Each row has a hidden score. How much does it go up from the first row of each pair to the second? 20 means little or no change, 40 a big rise and 0 a big fall. The score is a weighted sum of the row's numbers plus the product of two more (or one squared), each taken from its middle value.
<-0.131 -0.197  0.022 -0.285  1.357  0.404 -1.569  1.773 -0.120  1.187>
< 0.329  0.181  0.902 -0.886 -0.451  0.382 -0.361 -1.250  0.421 -0.863> >> 21
<-0.877  0.989  0.393 -0.118 -0.048 -0.294 -1.193  0.747 -0.052 -1.137>
<-0.036  0.463 -1.472 -0.155  0.650  0.384 -0.114 -1.241  1.379 -0.463> >> 23
<-0.591 -0.272  0.871 -1.292  0.165 -0.615  1.086 -1.022 -1.759  0.165>
<-0.365  0.586  0.327 -1.138 -0.905 -1.673 -1.648 -0.344  0.798 -0.439> >> 18
< 0.594 -0.792 -0.113 -0.239 -0.371 -0.317 -0.483 -0.391 -0.535  0.040>
< 0.233 -0.583 -1.281 -0.240  0.066  0.793  0.765 -1.767 -1.513 -0.253> >> 20
<-1.733  1.466 -0.687 -0.519 -0.137  0.659 -0.947  0.639  0.121  1.541>
< 0.754 -0.053 -0.117  0.630 -0.854 -0.114 -0.232 -0.082  0.352 -0.145> >> 20
< 0.093 -1.107 -0.378  0.332 -0.400 -0.372  0.109 -0.387  0.640 -0.440>
<-1.210 -1.860 -1.198 -0.999  0.836  0.417 -1.407  0.879  1.440 -0.436> >> 25
<-1.499 -0.152 -1.142 -0.029 -0.272 -1.386 -0.692  0.194  0.529  0.407>
<-1.840  0.768  0.431 -1.154  1.012  2.838  0.174 -0.550 -0.198  1.392> >> 34
< 1.553 -0.711  0.513 -1.573  1.275 -1.688  0.388  0.547 -0.815  0.282>
< 0.247  0.048 -0.673  0.364 -1.096 -1.056  0.114  0.139 -0.602 -1.108> >> 22
< 0.420 -0.012 -0.859 -0.494 -0.670 -1.667  0.485 -0.036 -1.563 -0.726>
<-0.917  1.426  0.738  1.051  0.447  1.471 -1.126  1.682 -0.474  1.483> >> 18
< 0.636  1.475  0.446 -0.856  0.014  0.159  0.841 -1.316 -1.336 -0.710>
<-1.898  2.598  0.141 -1.395  0.518  1.093  0.860  1.443 -0.360  3.208> >> 21
< 0.615  0.370  0.633  1.004  1.243  0.945 -0.595  0.367  0.711  0.622>
<-0.363  0.694  0.918 -0.644  0.471 -0.838  0.696  0.713 -0.698 -0.724> >> 18
< 1.296  0.203  0.180 -0.134  1.057  0.112 -0.320 -0.564 -0.107  1.561>
< 0.002  0.363 -0.175  1.355 -0.219 -0.155  1.673  1.158 -2.458  1.290> >> 15
<-0.282 -2.371 -0.541 -1.790  1.355  0.125 -0.617  0.191  2.143 -0.122>
<-1.447 -0.471 -0.826 -2.054  1.520  0.657  0.745 -0.794 -0.379  0.734> >> 25
< 0.556 -0.105 -0.497 -0.574  1.235  1.155  1.962 -1.676 -1.729  1.454>
<-0.648 -0.679  0.130 -1.381 -1.406 -0.657 -1.824  0.016  0.459 -0.570> >> 25
<-0.060 -0.342  0.244  1.530  0.306 -0.857 -0.145  0.429  0.558 -0.364>
< 0.381 -0.735 -1.639 -1.558  1.564  0.500 -1.224  1.733  0.114  1.350> >> 28
< 1.253  0.005 -0.299  0.773 -0.635  0.076 -0.557  0.047  0.647 -2.220>
<-2.166 -1.567  0.152  0.085  1.209  0.994 -0.525  0.098  0.959 -0.150> >> 25
<-0.371  0.267  0.555 -0.058 -0.386 -0.373  0.439  0.270 -1.410  0.108>
<-0.181  0.676  0.117  0.268  0.633 -0.504  0.147  0.576 -0.010 -1.350> >> 19
< 0.281 -0.430  0.108 -0.302 -0.104 -0.331  1.048 -1.802 -0.308 -1.683>
<-0.106 -0.246  1.230  0.838 -0.985  0.682 -0.445 -0.197 -2.173 -1.585> >> 23
< 0.439 -0.472 -2.040 -0.825  0.750 -0.808 -0.180  0.527 -0.022  2.031>
<-2.710 -2.178 -1.649 -1.634  2.409 -0.670  1.034  2.061  0.874  1.127> >> 23
< 0.970  0.178 -0.478 -0.351 -1.126 -1.135  1.290  0.027  1.267  0.043>
<-1.014  0.448 -0.718 -0.105  1.958  1.145  0.352  0.002 -0.772  1.157> >> 33
< 0.349  0.606 -0.546 -0.946 -0.295 -0.489  0.402 -1.246 -1.020  0.746>
<-0.459  0.904  0.504 -0.184 -0.781  1.746  0.284 -0.886 -0.051  1.037> >> 21
<-1.692  0.358  0.537 -1.119  0.857  1.436  0.863  1.150 -0.258  2.112>
< 0.994 -0.855 -1.804  0.406  1.029 -0.436  1.605  0.450 -0.516 -1.055> >> 13
< 1.117 -0.929 -1.870  0.116 -0.234  0.025 -0.258 -0.620 -0.188 -1.022>
< 0.948 -0.349 -0.218 -0.319 -0.735  0.309 -2.940 -0.122  1.289 -0.796> >> 25
< 1.384  2.766  0.208 -1.237 -0.739  1.624  1.906 -0.104 -0.431  0.361>
< 1.506  1.406  0.267 -0.013 -1.109 -1.042 -1.422  1.290 -0.562 -1.056> >> 25
< 0.861  0.050 -0.682  0.398 -0.713 -2.272 -0.916  0.053 -0.765  0.017>
<-0.400 -1.197  0.750 -0.499  0.437 -1.130 -1.099  0.187  0.141 -2.463> >> 21
< 1.260  1.171 -0.529 -0.932  0.349  0.439  2.398 -1.109  0.832 -0.922>
< 0.065  0.870 -0.295 -0.712  0.480  0.135 -0.617  0.596 -0.342 -0.064> >> 19
<-1.219  0.141 -1.209 -1.392 -1.845  0.540  0.487 -1.567  0.563 -0.647>
< 0.179  0.046  2.038  1.482  0.303 -0.291 -0.074 -0.134  0.976 -0.235> >> 13
<-2.346 -1.367 -1.629 -1.291  0.008 -1.393  0.457  0.497  1.025 -0.671>
<-0.135  1.802 -0.665  1.608 -0.637  0.109 -0.431  0.354  0.051  2.141> >> 14
<-0.479 -0.548 -0.461  0.348  0.470 -1.100  0.157 -0.617  0.061  0.087>
< 0.962  0.278 -2.014 -0.186 -1.113 -0.453 -0.524 -0.230 -1.122 -1.734> >> 30
<-0.115 -1.619  1.182 -1.129  0.511 -0.161 -0.887 -0.637  0.987 -1.778>
<-1.162 -1.629  0.494  2.012 -0.062 -1.295 -0.106 -0.159  1.062 -0.412> >> 12
<-0.180  0.085  1.036 -0.770  0.555  0.498 -0.009 -0.151  0.624  0.141>
<-0.802  0.466 -0.312 -1.010  1.117 -0.834 -1.200  1.686 -0.496  0.168> >> 17
< 0.497 -0.430 -0.748 -1.057 -0.803  0.064  2.030 -0.760 -0.455 -0.845>
<-2.814  0.496  1.191  0.322  0.412  1.167 -0.029 -0.192  1.777 -0.421> >> 28
< 0.422  0.270 -0.440 -0.869 -0.474 -2.258 -1.142  1.436  0.300  0.514>
<-2.382 -0.497 -0.568  0.132 -0.606  0.426  0.433 -0.203 -1.101  1.153> >> 21
<-0.659  0.371  1.268 -0.457 -0.173  0.934  0.809 -2.716 -0.838  0.062>
< 1.675  1.558 -0.328  1.817 -1.297 -0.101  0.213 -0.011 -1.600  0.754> >> 9
<-0.120 -0.408  1.267  0.632  0.224  0.913 -0.658 -0.036  0.288  0.139>
<-0.747 -0.296 -1.999 -0.290 -0.978 -1.275  0.597  0.398 -1.865 -1.517> >> 25
< 1.464  0.914  0.725  0.989 -0.043 -0.997  1.674 -0.122 -1.189  1.014>
< 1.301  1.329  0.865  1.911 -1.690  1.637 -1.689 -1.094  1.169 -0.390> >> 26
<-0.383 -0.425 -2.330 -1.874  0.473 -2.153  0.294 -1.092 -0.681  0.376>
< 0.497  0.185 -0.805  3.105 -0.940  0.033 -0.886  1.616  1.136 -0.485> >> 18
<-0.616  0.084  1.045  1.001 -0.310  0.813 -0.651  0.017 -0.732 -0.233>
<-2.110 -0.836 -0.050 -0.986  1.613  0.473  1.158  0.441 -2.029  0.727> >> 27
< 0.139  0.194 -0.240  0.529  0.086  0.475 -0.537 -0.930  0.180  0.303>
<-1.397 -0.139  1.863 -1.636  1.816  1.198 -0.440  1.197 -0.118  2.351> >> 29
<-0.684 -0.591 -0.114 -0.680 -0.157 -0.825  2.562 -2.128 -1.018 -0.016>
<-0.352  0.574 -1.626  0.206 -1.261 -1.091  0.320  0.314 -0.159 -0.836> >> 19
<-1.044 -0.389 -0.060  0.348  0.512 -0.681 -0.377  0.834 -0.733 -2.512>
< 0.576  2.159  1.035 -0.264  0.586  2.036  0.404  0.134  1.060  0.086> >> 25
<-0.012 -1.430  0.198  0.224 -0.674  1.180  0.269 -0.722  1.254 -0.414>
< 0.512 -1.430 -1.684  1.444 -0.694  0.831  1.097  0.859  0.329 -0.733> >> 22
< 0.784  0.095  0.203 -0.303 -0.169  0.242 -1.303  0.914  1.032 -0.489>
< 0.907  0.093  0.764  1.230 -0.977 -1.908  0.607  1.071 -0.025 -0.150> >> 13
<-0.489  0.282  0.982  0.633  0.492 -0.350  0.871  0.420 -0.263 -1.510>
<-0.206 -0.293  0.966  1.023 -1.369 -0.928 -1.220 -1.486  0.888 -2.161> >> 21
<-0.402 -1.752  0.873 -0.826  2.021  0.450 -0.256 -0.200 -0.103 -1.803>
<-1.394  0.316  0.258 -0.422  0.769 -0.542 -1.307  3.026 -0.104  0.091> >> 10
<-0.917  1.710  0.297 -0.623  0.586  1.477 -0.705 -0.349 -0.149  1.175>
<-1.467  0.425  1.172 -0.441  0.373  1.737  0.240  0.048  0.476  0.580> >> 19
< 0.236 -0.365 -0.278  0.519  0.139 -0.995  0.352  0.279 -1.085  0.842>
<-0.833 -0.203 -0.371 -1.577  1.687  1.377 -0.561 -0.089  0.163  1.580> >> 31
<-1.188 -0.070 -0.319 -0.142  0.049  0.415  0.061 -0.197 -0.301 -0.099>
< 0.594  0.547  0.436  0.767 -0.046  1.668  0.159  0.887  0.405  0.671> >> 17
<-0.078 -1.630  0.571 -2.007 -0.577  1.002 -0.263 -0.789  1.821 -0.122>
< 0.510  0.129  0.900 -2.091 -0.919 -2.031 -1.950  0.077  1.417 -0.430> >> 16
< 0.852 -0.017  0.699  1.833  0.082 -0.327 -1.077  0.564  0.471 -0.446>
< 0.094  0.300  0.284  1.544 -0.553 -0.246  0.020  0.428  0.106 -0.659> >> 20
<-0.514  1.056  0.535 -1.130 -0.747  1.363 -1.531  0.283 -1.000 -0.826>
< 0.018 -0.476 -2.533  0.599 -0.100 -1.971 -0.817  0.448  2.277 -1.443> >> 12
< 1.822  0.248 -1.444  0.925  0.191  0.984 -0.323  0.322 -0.558  1.020>
< 0.615 -0.518 -0.185  1.217 -1.200 -2.379  0.615  0.835 -0.321 -0.522> >> 18
<-0.650 -0.669  0.563 -2.191  2.182 -0.178  0.253  0.237  0.024  0.075>
<-0.488 -1.022 -1.068  0.027  0.189 -0.210 -0.935 -0.575 -0.059  1.485> >> 12
<-0.926  1.039  0.183  1.139 -0.792 -0.035  0.439  0.767 -1.423  0.074>
< 1.053  0.588 -0.167  0.685 -0.079 -0.583  1.130  0.246 -1.050 -0.122> >> 19
<-1.709 -1.765 -0.733 -0.907  2.827  0.348  0.401  2.139  1.424  1.234>
< 0.263  0.606 -1.085 -0.885  2.814  1.198  0.944 -0.415  0.111  1.307> >> 32
<-1.356  1.197  2.348 -0.492 -1.337 -0.152 -2.771  1.012 -1.308 -0.136>
< 0.219 -0.586  1.557  0.556  0.811  0.694 -0.125 -1.061  0.031  1.170> >> 19
< 0.379  0.150  0.235  0.489  0.382 -0.621  1.644  0.520 -0.513 -0.866>
<-0.721 -0.596 -0.757 -0.017 -1.916 -0.949 -0.055 -0.808  0.531 -0.224> >> 30
< 0.025 -1.062 -0.249 -0.379  0.018 -0.288  0.066 -0.401  0.865  0.749>
< 0.093 -1.013 -0.217  1.199 -0.713  1.270  1.140 -0.623 -0.024  1.261> >> 20
< 1.252  1.855  2.161  0.875 -0.371  1.198  0.231 -0.247 -0.260  0.055>
< 0.249  0.179 -0.130  0.935  0.567  1.114  0.450  0.203 -0.079  0.154> >> 21
< 0.626 -0.462 -0.367  0.076  0.549  0.883 -1.827 -0.231  0.598  0.892>
<-0.327 -0.856 -0.961 -0.765  1.092 -0.178  0.718 -0.859  0.297  0.690> >> 20
< 0.089 -1.362  0.269  0.614 -0.241 -0.913 -1.490 -1.176  1.603 -0.580>
< 0.664 -0.229 -0.211 -0.695  0.135  0.405  0.145 -0.892 -1.348 -0.535> >> 22
<-0.589 -0.583 -2.995 -1.435  1.713 -0.314 -0.049  0.475  0.756  0.154>
< 0.789 -0.423  0.817 -0.267 -0.145 -0.608  2.176  0.070  0.000 -0.326> >> 15
<-0.378 -1.505  0.063 -0.003 -0.462  0.026 -0.416 -0.340  0.043  0.179>
< 1.263  1.075  0.390 -0.125 -0.014  0.109  0.103 -0.376 -1.747 -1.554> >> 15
<-1.410  0.358  0.396 -1.322  1.134 -0.782  1.071  0.031  0.448 -0.185>
<-0.694 -0.213 -0.022  1.337 -0.927 -0.879 -1.082  0.498 -0.902 -0.237> >> 15
